Each row is made from 4 hidden switches, each on (1) or off (0), listed from the one that spreads the rows most. The rows also spread widely along 3 other directions, which tell nothing about the switches. Each is on in fewer than half of the rows.
Each row in order, then whether each switch is on (1) or off (0), in that order:
[-0.35  0.54  0.91  0.61 -0.25  0.59 -0.73 -1.13  0.64 -0.07  1.07  1.10  1.13  0.20 -0.27  1.27  0.76 -0.77  0.47
  0.32  0.02 -0.09 -0.56 -0.18  0.54 -0.32 -1.24 -0.74  0.20 -0.45  0.83 -1.34 -0.63 -0.53 -0.67 -0.46  0.59 -0.80
 -0.48 -1.42 -0.55 -0.27 -1.10 -0.32 -0.47  1.03  0.00 -0.08] --> 0 0 1 1
[-0.26  0.10  0.79 -0.47 -1.02  0.63  0.15 -0.63 -0.22 -0.14  0.12  0.96  0.17  0.77 -0.57 -0.24  0.27  0.36 -0.62
 -1.13  0.13  1.17  0.76 -1.31  0.72 -1.27 -0.81  1.13 -0.11 -0.15  0.22  0.64  0.01 -0.62  0.53 -0.99  0.36  0.00
 -0.24 -1.13  0.59  0.17 -1.23 -1.89 -1.00  0.78  0.68 -0.10] --> 0 0 0 0
[-0.86  0.56  0.49 -0.81  0.08  0.48 -0.60 -0.68 -0.53 -1.31  0.84  1.27  0.75 -0.21  0.16 -0.04  0.41 -0.88 -0.75
  0.35  0.26  0.86 -0.81  0.36  0.69 -0.28 -0.05  0.40  0.16  0.36  1.32 -0.35  0.53 -0.25 -1.38 -1.02 -0.30  0.30
 -0.48 -1.39  0.30 -0.46 -1.80 -1.35 -0.62  0.25  0.50 -0.24] --> 1 0 0 0
[ 1.98 -0.79  0.12  2.37 -0.16  0.29  0.22 -0.64  2.72  2.01 -0.01 -1.98  0.48 -0.47 -0.24  1.28  0.53  1.34  2.38
  0.89 -0.28 -2.05  0.24 -0.31 -2.54  0.90 -0.94 -2.58 -0.40 -0.02 -2.02 -1.80 -1.84  0.15  1.04  1.05  0.99 -0.90
  0.38  0.32 -1.75  0.11  2.08  2.15  1.90  0.42 -0.87  0.81] --> 0 0 1 0
[ 1.84 -1.11 -0.12  1.76  0.14 -0.47  0.36 -0.17  1.43  1.96 -0.83 -1.59 -0.19  0.02 -0.52  0.85 -0.21  1.27  1.59
  0.27 -0.35 -1.49  1.00 -0.29 -2.21  0.97 -0.49 -1.76 -0.50 -0.62 -2.29 -0.25 -0.89  0.27  1.56  1.08  0.66 -0.42
  0.39  1.30 -1.26  0.75  2.86  2.09  1.69 -0.12 -0.55  0.55] --> 0 0 1 0
[ 0.48  0.03 -0.18  0.77  0.87  0.10 -0.38 -0.01  1.29 -0.16  0.52 -0.94  0.22 -1.08  0.61  0.55  0.08 -0.25  0.92
  1.71 -0.04 -1.44 -1.28  1.60 -1.19  1.42  0.63 -1.58 -0.12  1.09 -0.14 -1.51 -0.09  0.58 -1.33  0.31 -0.14 -0.29
  0.26  0.07 -1.14 -0.90  0.24  1.39  1.04 -0.27 -0.75  0.09] --> 1 0 0 0
[-0.61 -0.24  0.69 -0.29 -0.46  0.25 -0.22 -0.53 -0.66  0.42 -0.20  1.72  0.82  1.12 -0.60  0.37  0.21 -0.19 -0.53
 -1.10  0.50  0.79  1.06 -1.39  0.77 -1.31 -1.10  0.71 -0.10 -1.28  0.26  0.35  0.05 -0.88  0.79 -0.70  0.28  0.02
 -0.71 -0.55  0.37  0.83 -0.32 -1.61 -0.99  0.55  0.59 -0.18] --> 0 0 1 0
[-0.17 -0.66 -0.13  0.85  0.46  0.38 -0.25 -0.02  1.00  1.35  0.23  0.38  0.89  0.17  0.45  1.46 -0.23 -0.28  0.89
  0.57  0.37 -1.51  0.09  0.03  0.06 -0.31 -0.29 -1.17 -0.14 -0.59 -0.23 -1.58 -0.51 -0.23 -0.02  0.41  0.45 -0.68
  0.13  0.25 -0.85  0.23  0.69  0.78 -0.10  0.28 -0.51 -0.10] --> 0 0 1 0
[-1.04 -0.33  0.05 -1.04 -0.31 -0.18  0.32  0.42 -1.68 -0.40 -0.72  1.61 -0.08  0.95 -0.34 -0.38 -0.52 -0.37 -1.22
 -1.37  0.33  1.22  0.83 -0.69  1.66 -1.38  0.22  1.83  0.03 -0.85  0.48  1.41  1.23 -0.50  0.25 -0.70 -0.32  0.46
  0.02  0.25  1.03  0.74 -0.69 -1.83 -1.69  0.06  0.61 -0.59] --> 0 0 0 0
[ 0.28 -0.90 -0.67  0.22  0.40 -0.40  0.58  0.88 -0.30  0.73 -1.13 -0.34 -0.72  0.27  0.21  0.06 -1.12  0.29  0.01
 -0.27  0.10 -0.59  0.53  0.40  0.07  0.24  0.85  0.21 -0.24 -0.29 -0.70  0.63  0.82  0.30  0.23  0.58 -0.40  0.13
  0.81  1.59  0.01  0.54  1.17  0.48 -0.19 -0.69 -0.23 -0.37] --> 0 0 0 0
[-0.70 -0.50 -0.54  0.04  0.40  0.41  0.10  0.42  0.13  0.43  0.00  0.65  0.29  0.17  0.67  0.58 -0.44 -0.54  0.03
  0.34  0.38 -1.09 -0.28  0.52  1.13 -0.59  0.53  0.09  0.00  0.02  0.48 -0.76  0.37  0.07 -0.78  0.06 -0.19 -0.33
  0.27  0.49 -0.15 -0.32 -0.67 -0.13 -1.01 -0.10 -0.41 -0.37] --> 0 0 0 0
[-0.05 -0.03 -0.87 -0.52 -0.34 -0.18  0.68  0.78 -0.34  0.31 -0.25 -0.89 -1.01 -0.05  0.36 -1.19  0.11  0.49 -0.30
 -0.50 -0.02  0.08  0.45 -0.76  0.56 -0.58  0.33  0.95  0.38  0.50 -0.20  0.52 -0.59  0.31  0.87  0.48 -0.17  0.26
  0.30  0.45  0.71 -0.42 -0.17  0.34 -0.13 -0.19  0.05  0.38] --> 0 1 0 0
[-0.11  0.37 -0.61  0.24 -0.08  0.58 -0.12 -0.13  1.42  1.11  1.06 -0.70  0.46 -0.22  0.71  0.32  0.97  0.36  1.06
  0.37  0.06 -1.13  0.08 -0.92  0.12 -0.63 -0.84 -0.84  0.60  0.29 -0.07 -2.09 -2.08 -0.10  0.65  0.62  0.31 -0.66
 -0.10 -0.63 -0.32 -0.89 -0.16  1.03  0.25  0.54 -0.39  0.79] --> 0 1 1 0
[-2.03  1.16 -0.93 -0.64  0.25  0.67 -0.48  0.64  0.28 -0.76  1.75  0.57  0.14 -0.66  1.53  0.27  0.19 -1.75 -0.05
  1.14  0.10 -1.00 -1.94  1.06  2.66 -0.37  0.49  0.28  1.02  1.37  2.48 -2.42 -0.60  0.12 -2.11  0.34 -0.38 -0.72
 -0.03 -0.89  0.22 -1.94 -2.70  0.29 -1.37  0.18 -0.79 -0.31] --> 0 1 0 1
[ 2.78  1.02  1.24  1.16 -3.01  1.04  0.97 -1.87  2.67  0.60  0.92 -3.30 -0.89 -0.49 -1.40 -1.71  2.63  3.39  1.50
 -1.30 -1.33  1.33  1.02 -3.11 -3.07 -0.39 -2.69 -0.45  0.25  1.58 -2.41  0.13 -3.59 -0.39  3.04 -0.41  1.54 -0.40
 -0.24 -2.88 -0.12 -0.90 -0.64 -0.13  2.55  1.59  0.70  2.11] --> 0 1 0 0
[ 0.15  1.21  1.39  0.19 -0.76  1.51 -0.66 -1.66  1.55 -0.93  1.78  0.17  1.14 -0.73 -0.13  0.14  1.72  0.03  0.36
  0.87 -0.08  0.52 -1.14 -0.31 -0.54 -0.06 -1.43 -0.90  0.26  1.17  0.56 -1.71 -1.22 -0.41 -1.00 -1.21  0.82 -0.46
 -0.78 -3.02 -0.60 -1.22 -2.41 -1.05  0.42  1.35  0.23  0.53] --> 1 0 0 0
[ 2.25  0.74  1.80  0.74 -0.74 -0.98 -0.43 -1.52 -0.26 -1.11 -0.26 -0.69 -0.35 -0.11 -2.11 -0.58  0.57  1.04  0.04
 -0.47 -1.14  2.32  0.37 -0.31 -3.11  1.48 -1.16 -0.64 -0.91 -0.68 -1.25  2.31 -0.03 -0.08  1.50 -0.75  0.44  0.73
 -0.84 -0.82 -0.14  1.40  1.73  0.19  2.43  0.13  1.06  0.30] --> 1 0 1 1
[-0.12 -0.21 -0.91  1.07  1.11 -0.22 -0.32  0.72  1.09  0.56  0.03 -0.93 -0.10 -0.85  1.06  1.28 -1.06 -0.94  1.38
  1.92 -0.17 -2.67 -1.52  2.39  0.39  1.55  1.40 -1.54  0.08  0.78  0.39 -1.94  0.22  0.97 -1.88  1.28 -0.24 -0.86
  0.88  1.36 -1.26 -0.84  0.62  2.10  0.08 -0.77 -1.44 -0.34] --> 0 0 0 1
[ 1.29  0.13  0.25 -0.15 -1.28 -0.38  0.61 -0.37 -0.34  0.55 -0.44 -1.03 -1.02  0.68 -1.19 -1.38  0.77  1.89 -0.20
 -1.96 -0.46  1.83  1.75 -2.44 -1.41 -0.60 -1.25  0.89 -0.08 -0.79 -1.51  1.93 -1.29 -0.37  3.10  0.08  0.28  0.62
 -0.38 -0.23  0.92  1.02  1.49 -0.16  1.07  0.29  0.88  0.75] --> 0 1 1 0
[-1.73 -0.20 -1.30 -0.73  1.15  0.29 -0.38  1.14 -0.01  0.72  0.56  0.76  0.55 -0.06  1.48  0.53 -0.16 -1.21  0.05
  0.59  0.90 -1.57 -0.24  0.20  1.94 -0.95  0.50 -0.03  0.65 -0.15  1.25 -2.01 -0.61  0.13 -0.66  0.98 -0.47 -0.40
 -0.01  0.69  0.25 -0.72 -0.43  0.96 -1.21 -0.18 -0.66 -0.28] --> 0 1 1 0
[-0.79  0.94  0.17 -2.31 -0.47 -0.23 -0.02  0.29 -2.21 -2.05  0.30  0.90 -0.72  0.09 -0.20 -2.08  0.47 -0.22 -2.14
 -1.06  0.22  2.77  0.16 -0.84  0.85 -0.78  0.21  2.26  0.43  0.19  1.14  2.10  0.56 -0.29  0.33 -1.06 -0.57  1.16
 -0.73 -0.92  1.86  0.00 -1.38 -1.69 -0.37 -0.17  1.35  0.04] --> 1 1 0 0
[-0.12 -0.68  0.26  0.44  0.05  0.13 -0.03 -0.20 -0.12  0.88 -0.38  0.69  0.64  0.66 -0.28  0.70 -0.16  0.16  0.14
 -0.48  0.24 -0.12  0.80 -0.79 -0.15 -0.65 -0.53 -0.22 -0.46 -0.97 -0.40  0.07 -0.11 -0.43  0.66 -0.03  0.39 -0.18
 -0.25  0.26 -0.17  0.85  0.71 -0.13 -0.40  0.25  0.08  0.01] --> 0 0 1 0
[-2.58  1.17 -0.44 -2.89  0.55 -0.02 -0.48  0.83 -2.62 -2.38  0.85  2.20  0.16  0.24  0.96 -1.46  0.16 -1.69 -2.38
 -0.51  0.83  2.00 -0.58  0.04  2.80 -1.26  0.70  2.57  0.89  0.25  2.65  0.84  1.03 -0.26 -1.25 -0.94 -1.04  0.98
 -0.79 -0.96  2.04 -0.64 -2.52 -2.11 -2.03 -0.15  0.77 -0.37] --> 1 1 0 0
[-3.17 -0.11  0.29 -1.79  0.33  0.55 -0.70  0.13 -2.37 -0.67  0.44  4.47  1.60  1.70  0.31  0.78 -0.28 -2.20 -2.06
 -1.14  1.48  1.10  0.50 -0.90  3.80 -2.89 -0.29  2.11  0.35 -1.85  2.66  0.04  1.49 -1.22 -1.16 -1.31 -0.25 -0.04
 -0.94 -0.63  1.41  0.57 -2.36 -2.99 -3.52  0.60  0.79 -1.21] --> 0 0 1 0
[-0.14  0.46  0.70 -0.30 -0.85 -0.24  0.04 -0.39 -0.84 -0.87 -0.16  0.86 -0.19  0.40 -0.85 -0.34 -0.14 -0.13 -0.80
 -0.83 -0.54  1.41 -0.02 -0.32  0.78 -0.33 -0.36  0.97  0.01 -0.36  0.57  1.31  0.73 -0.41 -0.07 -0.78  0.00  0.03
 -0.25 -0.70  0.44  0.46 -0.92 -1.34 -0.59  0.29  0.46 -0.46] --> 0 0 0 1
[ 1.91  0.36  0.59  1.35 -0.32  0.33  0.00 -1.04  1.98  0.03  0.52 -2.05 -0.05 -1.25 -0.46  0.13  0.86  1.22  1.32
  1.02 -0.67 -0.47 -0.56  0.46 -2.78  1.63 -0.45 -1.89 -0.32  1.20 -1.45 -0.75 -0.95  0.30  0.16 -0.02  0.54 -0.20
  0.03 -1.06 -1.20 -0.56  0.51  0.96  2.36  0.23 -0.17  0.92] --> 1 0 0 0
[ 0.97  0.03  0.29 -0.10  0.25 -0.68  0.18 -0.12 -0.51 -0.61 -0.81 -0.65 -0.53 -0.37 -0.52 -0.63 -0.34  0.49 -0.24
 -0.06 -0.31  0.75  0.12  0.55 -1.43  1.14  0.52 -0.24 -0.38  0.09 -0.95  1.74  0.96  0.47  0.34 -0.09 -0.28  0.79
  0.02  0.48  0.06  0.54  1.18  0.10  1.09 -0.60  0.30  0.02] --> 1 0 0 0
[-1.45 -0.51  0.35 -0.76  0.16  0.03 -0.33  0.00 -1.38  0.11 -0.19  2.43  0.82  1.28 -0.15  0.54 -0.21 -0.81 -1.20
 -1.08  0.86  0.75  0.96 -1.03  1.67 -1.61 -0.55  1.15 -0.02 -1.73  0.93  0.52  0.85 -0.83  0.19 -0.61 -0.08  0.18
 -0.52  0.00  0.80  0.98 -0.42 -1.73 -1.79  0.37  0.57 -0.57] --> 0 0 1 0
[ 0.78 -1.86 -1.88  1.18  1.70 -1.19  0.70  1.94  0.39  1.77 -1.87 -2.01 -1.23 -0.53  0.92  0.82 -1.96  0.21  1.17
  1.05  0.03 -3.07  0.11  2.17 -0.80  1.92  2.23 -1.28 -0.46 -0.09 -1.61 -0.28  1.07  1.39 -0.28  2.19 -0.72  0.01
  1.62  3.89 -1.11  0.49  3.39  3.12  0.78 -1.83 -1.53 -0.30] --> 0 0 0 0
[-0.78 -0.02 -2.06 -0.96  2.04 -0.88 -0.07  2.12 -0.77 -0.55 -0.30 -0.95 -0.96 -1.18  1.63 -0.66 -1.10 -1.18 -0.27
  1.44  0.38 -1.42 -1.24  2.42  0.54  1.47  2.52  0.03  0.42  0.78  0.82 -0.36  0.89  1.19 -1.42  1.51 -1.23  0.58
  0.55  2.34  0.25 -0.72  0.91  2.11  0.22 -1.73 -0.68 -0.28] --> 1 1 0 0
[-0.66 -0.66  0.03 -0.06  0.37 -0.03 -0.17  0.17 -0.56  0.76 -0.39  1.23  0.61  0.87 -0.08  0.78 -0.28 -0.56 -0.32
 -0.56  0.53 -0.06  0.83 -0.45  0.63 -0.93 -0.24  0.26 -0.23 -1.31  0.10 -0.15  0.38 -0.32  0.23 -0.03 -0.02  0.03
 -0.10  0.49  0.01  0.76  0.50 -0.36 -0.86  0.13  0.08 -0.40] --> 0 0 1 0
[-0.15  0.85  1.46  0.57 -1.82  2.12 -0.21 -2.06  2.20  0.14  2.00  0.41  1.62  0.09 -0.19  0.62  2.06  0.47  0.94
 -0.07 -0.12  0.07 -0.44 -1.75  0.24 -1.63 -2.33 -0.35  0.51  1.06  0.49 -2.42 -2.09 -0.98 -0.31 -1.35  1.26 -1.25
 -0.44 -3.63 -0.49 -1.49 -3.46 -1.87 -0.64  2.26  0.07  0.65] --> 0 0 0 0
[ 0.34 -0.26  0.60 -0.02 -0.98  0.26  0.45 -0.44 -0.07  0.07 -0.30  0.17 -0.12  0.52 -0.64 -0.50  0.15  0.80 -0.17
 -0.96 -0.09  1.04  0.67 -1.11 -0.11 -0.76 -0.56  0.76 -0.21 -0.11 -0.53  0.87  0.07 -0.28  0.86 -0.55  0.25  0.03
  0.07 -0.64  0.32  0.34 -0.43 -1.22 -0.31  0.56  0.35  0.04] --> 0 0 0 0
[ 1.45  0.16  1.25  0.76 -0.96 -0.69 -0.05 -1.00 -0.36 -0.03 -0.71 -0.12 -0.29  0.69 -1.73 -0.29  0.20  0.89 -0.17
 -1.23 -0.83  1.69  1.09 -1.27 -1.59  0.32 -1.26  0.04 -0.57 -1.09 -1.06  2.06 -0.07 -0.56  1.96 -0.45  0.54  0.27
 -0.55 -0.35  0.04  1.45  1.35 -0.32  1.02  0.33  0.73  0.14] --> 0 0 1 1
[ 0.52  0.08  0.71  0.73 -1.11  1.02  0.20 -1.01  1.41  0.52  0.56 -0.42  0.47  0.03 -0.42  0.12  1.02  0.81  0.72
 -0.08 -0.15 -0.06  0.24 -1.07 -0.45 -0.75 -1.13 -0.43  0.11  0.76 -0.48 -0.80 -1.22 -0.43  0.36 -0.59  0.74 -0.61
  0.15 -1.45 -0.49 -0.50 -1.07 -0.79  0.05  0.98 -0.08  0.42] --> 0 0 0 0
[-0.36  0.69  0.85  0.64  0.40  1.14 -1.13 -1.33  1.95  0.05  1.95  0.66  2.25 -0.94  0.59  1.72  1.36 -0.93  1.15
  1.89  0.42 -1.40 -1.57  0.60 -0.50  0.06 -1.18 -2.09  0.15  0.65  0.86 -3.50 -1.35 -0.37 -1.61 -0.37  0.64 -1.02
 -0.81 -2.13 -1.32 -1.29 -1.42  0.28  0.30  1.02 -0.29  0.29] --> 1 0 1 0
[ 3.06 -1.35 -0.42  1.67 -0.35 -1.44  1.42  0.52  0.66  1.58 -2.47 -3.42 -1.98 -0.10 -1.10 -0.84 -0.86  2.66  1.17
 -0.70 -1.10 -0.24  1.63 -0.08 -3.42  1.84  0.65 -0.92 -1.03 -0.24 -3.59  2.46  0.03  0.83  2.72  1.23  0.19  0.51
  1.07  2.54 -0.64  1.46  4.29  2.19  2.64 -1.07 -0.24  0.52] --> 0 0 0 0
[-1.35  0.03  0.12 -0.85  1.24 -0.11 -0.97  0.08 -1.17 -0.77  0.31  1.99  1.20  0.21  0.35  0.70 -0.25 -1.48 -0.73
  0.66  0.94  0.01 -0.50  0.90  0.83 -0.07  0.27 -0.08 -0.08 -0.93  1.25 -0.35  1.11 -0.13 -1.17 -0.31 -0.31  0.27
 -0.69 -0.08  0.16  0.34 -0.18 -0.52 -0.67 -0.11  0.43 -0.65] --> 1 0 1 0
[-0.92  0.10  0.93 -1.55 -1.31  0.00  0.51 -0.34 -2.19 -0.92 -0.73  2.28 -0.18  1.60 -0.99 -1.21 -0.03  0.26 -2.10
 -2.44  0.21  3.01  1.60 -2.09  1.48 -2.10 -0.64  2.84 -0.07 -1.13  0.52  2.82  1.18 -1.07  1.02 -1.64 -0.13  0.80
 -0.45 -0.80  1.77  1.17 -1.34 -3.37 -1.71  0.62  1.44 -0.52] --> 0 0 0 0
[-1.25  0.24  0.34 -1.35 -0.17 -0.93  0.02  0.52 -3.10 -1.51 -1.01  2.16 -0.67  1.21 -0.67 -0.80 -1.30 -0.91 -2.23
 -1.43  0.05  2.32  0.59  0.09  2.24 -0.68  0.74  2.48 -0.04 -1.23  1.44  3.03  2.41 -0.29 -0.28 -0.87 -0.79  0.73
 -0.14  0.68  1.60  1.23 -0.53 -1.89 -1.71 -0.56  0.96 -1.14] --> 0 0 0 1
[-1.86  0.63 -0.27 -2.34 -0.72  0.52  0.26  0.34 -1.84 -1.00  0.41  1.65 -0.21  0.88  0.31 -1.48  0.33 -0.50 -1.99
 -1.74  0.60  2.14  0.72 -1.66  2.58 -2.38 -0.21  2.90  0.82 -0.05  1.49  1.18  0.14 -0.67  0.35 -0.85 -0.48  0.43
 -0.40 -1.00  2.07 -0.34 -2.43 -2.54 -2.14  0.39  1.00 -0.08] --> 0 1 0 0
[ 0.17 -0.67 -0.65  0.80  0.47  0.28  0.22  0.31  1.19  1.10 -0.12 -0.79  0.21 -0.43  0.63  0.76 -0.35  0.00  1.05
  0.92  0.10 -1.92 -0.43  0.73  0.10  0.27  0.57 -0.72 -0.07  0.45 -0.37 -1.53 -0.33  0.35 -0.76  0.70  0.20 -0.55
  0.78  0.94 -0.88 -0.50  0.31  1.05  0.11 -0.23 -1.00  0.10] --> 0 0 0 0
[-1.26 -0.50 -1.65 -1.21  1.12 -0.78 -0.03  1.73 -1.55  0.61 -0.59  0.71 -0.32  0.45  1.11 -0.16 -0.88 -0.81 -0.89
 -0.25  0.78 -0.60  0.61  0.09  1.66 -0.71  1.10  0.93  0.44 -0.95  0.68  0.29  0.50  0.31  0.30  1.11 -0.87  0.32
  0.21  2.17  0.91  0.33  1.16  0.70 -1.04 -0.93 -0.24 -0.40] --> 0 1 1 0
[-1.11  0.65  0.00 -1.25  1.19 -1.15 -0.68  0.77 -2.33 -2.24 -0.25  1.50 -0.29 -0.17  0.12 -0.24 -1.19 -1.81 -1.58
  0.45 -0.01  0.97 -1.09  2.16  1.16  1.21  1.52  0.83 -0.19 -0.32  1.75  1.45  2.45  0.33 -1.88 -0.24 -0.99  0.85
 -0.33  0.69  0.70  0.39 -0.20 -0.34 -0.66 -1.02  0.16 -1.03] --> 1 0 0 1
[ 3.04  0.58 -0.09  0.96 -0.61 -0.57  0.55 -0.37  1.86  0.13 -0.03 -4.22 -1.52 -1.64 -0.56 -1.62  1.10  2.39  1.29
  0.34 -1.22  0.21 -0.07 -0.29 -3.88  2.28 -0.24 -1.46 -0.17  1.75 -2.53  0.61 -1.91  0.82  1.74  0.76  0.37  0.39
  0.32 -0.15 -0.70 -0.65  1.95  2.37  3.65 -0.34 -0.06  1.59] --> 1 1 0 0
[ 1.13  0.42  1.44 -1.08 -1.24 -0.94  0.48 -0.86 -2.09 -1.87 -1.20  0.26 -0.75  0.69 -1.91 -2.04  0.07  1.23 -1.78
 -2.02 -0.42  3.84  1.54 -1.35 -1.50 -0.03 -0.42  1.82 -0.61 -0.62 -0.87  4.34  1.38 -0.37  1.76 -1.53 -0.17  1.55
 -0.71 -0.49  1.34  1.66  0.59 -2.24  0.69 -0.15  1.77 -0.01] --> 1 0 0 0
[ 0.48  0.53 -1.69 -0.35  1.76 -1.77 -0.01  2.03 -0.99 -1.06 -0.50 -2.07 -1.76 -1.44  0.76 -1.04 -1.32 -0.67 -0.15
  1.51 -0.56 -0.85 -1.45  2.82 -0.75  2.90  2.48 -0.51  0.17  1.01  0.22  0.91  1.01  1.66 -1.10  1.53 -1.28  0.71
  0.40  2.48  0.17 -0.26  2.12  2.87  1.66 -2.18 -0.69 -0.10] --> 1 1 0 1
[ 0.04 -1.86 -1.70  0.68  2.03 -1.57  0.30  1.92 -0.76  1.73 -2.12 -0.35 -0.60  0.26  0.77  1.09 -2.16 -0.48  0.46
  0.56  0.46 -2.34  0.72  1.71 -0.26  1.18  2.07 -0.85 -0.67 -1.64 -1.01  0.42  1.51  0.90  0.22  2.06 -0.85  0.22
  1.06  4.41 -0.65  1.46  4.03  2.61  0.04 -1.97 -0.91 -0.79] --> 0 0 1 0
[-0.25 -1.86 -2.12 -0.19  2.10 -1.73  0.61  2.73 -1.48  1.09 -2.53 -0.67 -1.37  0.24  0.92  0.34 -2.63 -0.61 -0.16
  0.49  0.29 -1.87  0.37  2.13  0.57  1.26  2.91  0.28 -0.43 -1.00 -0.69  1.25  2.34  1.21 -0.27  1.81 -1.34  0.62
  1.56  4.64  0.00  1.20  3.18  2.09 -0.50 -2.15 -0.92 -1.05] --> 0 0 0 0
[-2.88  0.51  0.19 -0.41  0.11  2.26 -0.91 -0.73  1.15 -0.14  2.50  2.45  2.31  0.00  1.61  1.74  0.99 -2.18  0.19
  1.10  1.04 -1.65 -1.69  0.22  3.49 -2.22 -0.53 -0.14  1.03  0.93  2.98 -4.32 -0.74 -0.79 -3.05 -0.68  0.35 -1.52
 -0.28 -2.47 -0.36 -2.06 -4.60 -1.70 -2.87  1.60 -0.59 -0.39] --> 0 0 0 0
[ 0.95  0.96  1.00 -0.33 -0.17 -0.97 -0.19 -0.45 -1.00 -1.83 -0.25 -0.25 -0.65 -0.34 -0.99 -0.74 -0.22  0.02 -0.72
  0.06 -0.77  1.81 -0.66  0.93 -1.24  1.61  0.31  0.08 -0.52  0.23 -0.06  1.97  1.06  0.35 -0.26 -0.65 -0.12  0.87
 -0.38 -0.23  0.20  0.61  0.46 -0.19  1.27 -0.42  0.71 -0.20] --> 1 0 0 1
[-0.22  0.68  0.44  0.51  0.28  1.31 -0.76 -0.90  1.89 -0.34  1.88  0.03  1.47 -1.20  0.79  1.02  1.03 -0.69  0.87
  1.89  0.03 -1.21 -1.88  1.13 -0.30  0.40 -0.36 -1.65  0.25  1.55  0.85 -2.97 -0.99  0.13 -2.00 -0.45  0.35 -0.80
 -0.32 -2.02 -1.18 -1.66 -2.03  0.16  0.30  0.76 -0.58  0.37] --> 1 0 0 0
[ 0.09  0.17  0.08 -0.31  0.61 -0.28 -0.12  0.11 -0.35 -0.87 -0.10  0.14  0.01 -0.40  0.16 -0.23 -0.22 -0.33 -0.43
  0.48  0.23  0.22 -0.41  0.90 -0.36  0.70  0.73 -0.07 -0.17  0.30  0.11  0.56  0.88  0.20 -0.81 -0.30 -0.28  0.36
 -0.16  0.11  0.03  0.05  0.04 -0.17  0.36 -0.48  0.01 -0.08] --> 1 0 0 0
[ 1.35  1.14 -0.10  1.41 -0.94  0.72  0.05 -0.43  2.59  0.39  1.38 -3.07 -0.71 -1.50  0.24 -0.39  1.17  1.17  1.94
  1.17 -1.20 -1.22 -1.17  0.18 -1.53  1.20 -0.82 -1.64  0.48  2.07 -0.64 -1.88 -2.62  0.47  0.16  0.97  0.78 -0.90
  0.17 -1.14 -1.06 -1.90 -0.57  2.19  1.88  0.52 -0.87  1.34] --> 0 1 0 1
[ 0.49 -0.37  0.38  0.20 -0.78 -0.03  0.49 -0.34 -0.16  0.27 -0.74 -0.25 -0.45  0.61 -0.68 -0.48 -0.10  0.83 -0.19
 -1.00 -0.08  0.84  0.82 -0.93 -0.17 -0.43 -0.26  0.62 -0.18 -0.30 -0.82  1.23  0.20 -0.27  1.07 -0.48  0.19  0.21
  0.17 -0.10  0.20  0.62  0.23 -0.77  0.03  0.07  0.37  0.03] --> 0 0 0 0
[ 0.73 -0.89 -0.94  1.52  0.59  0.17  0.31  0.54  1.77  1.59 -0.39 -1.74 -0.25 -0.61  0.73  1.03 -0.42  0.38  1.73
  1.27 -0.19 -2.70 -0.53  1.15 -0.89  1.01  0.75 -1.70 -0.09  0.71 -1.21 -1.79 -0.49  0.60 -0.36  1.27  0.15 -0.63
  1.00  1.28 -1.29 -0.63  1.14  2.04  0.65 -0.44 -1.25  0.14] --> 0 0 0 0
[ 0.58 -0.88 -0.30  0.23 -0.29 -0.46  0.78  0.31 -0.44  0.51 -1.32 -0.54 -0.83  0.51 -0.61 -0.39 -0.66  0.95 -0.11
 -0.84 -0.18  0.33  1.03 -0.45 -0.66  0.15  0.26  0.53 -0.35 -0.58 -1.22  1.48  0.61  0.09  1.21  0.06 -0.15  0.44
  0.46  1.21  0.22  0.80  1.38 -0.01  0.15 -0.43  0.10 -0.14] --> 0 0 0 0
[-0.51 -0.73 -0.90  0.41  0.75  0.41  0.09  0.58  0.78  0.84 -0.04 -0.07  0.12 -0.12  0.99  0.90 -0.63 -0.58  0.70
  0.79  0.31 -1.91 -0.49  0.97  0.70  0.18  0.68 -0.67  0.15  0.26  0.37 -1.60  0.19  0.33 -0.95  0.64 -0.17 -0.42
  0.78  0.86 -0.66 -0.58 -0.22  0.72 -0.60 -0.37 -1.04 -0.24] --> 0 0 0 0
[ 0.70  0.97  1.26  0.95 -1.45  1.04 -0.24 -1.63  1.62 -0.34  1.38 -0.38  0.47 -0.42 -0.77  0.42  1.24  0.57  0.99
  0.21 -0.84  0.38 -0.73 -0.51 -0.58 -0.02 -1.54 -0.85  0.09  0.98  0.15 -0.99 -1.43 -0.49 -0.35 -0.71  1.07 -0.84
 -0.33 -2.33 -0.68 -0.88 -1.87 -0.61  0.49  1.26 -0.06  0.44] --> 0 0 0 1
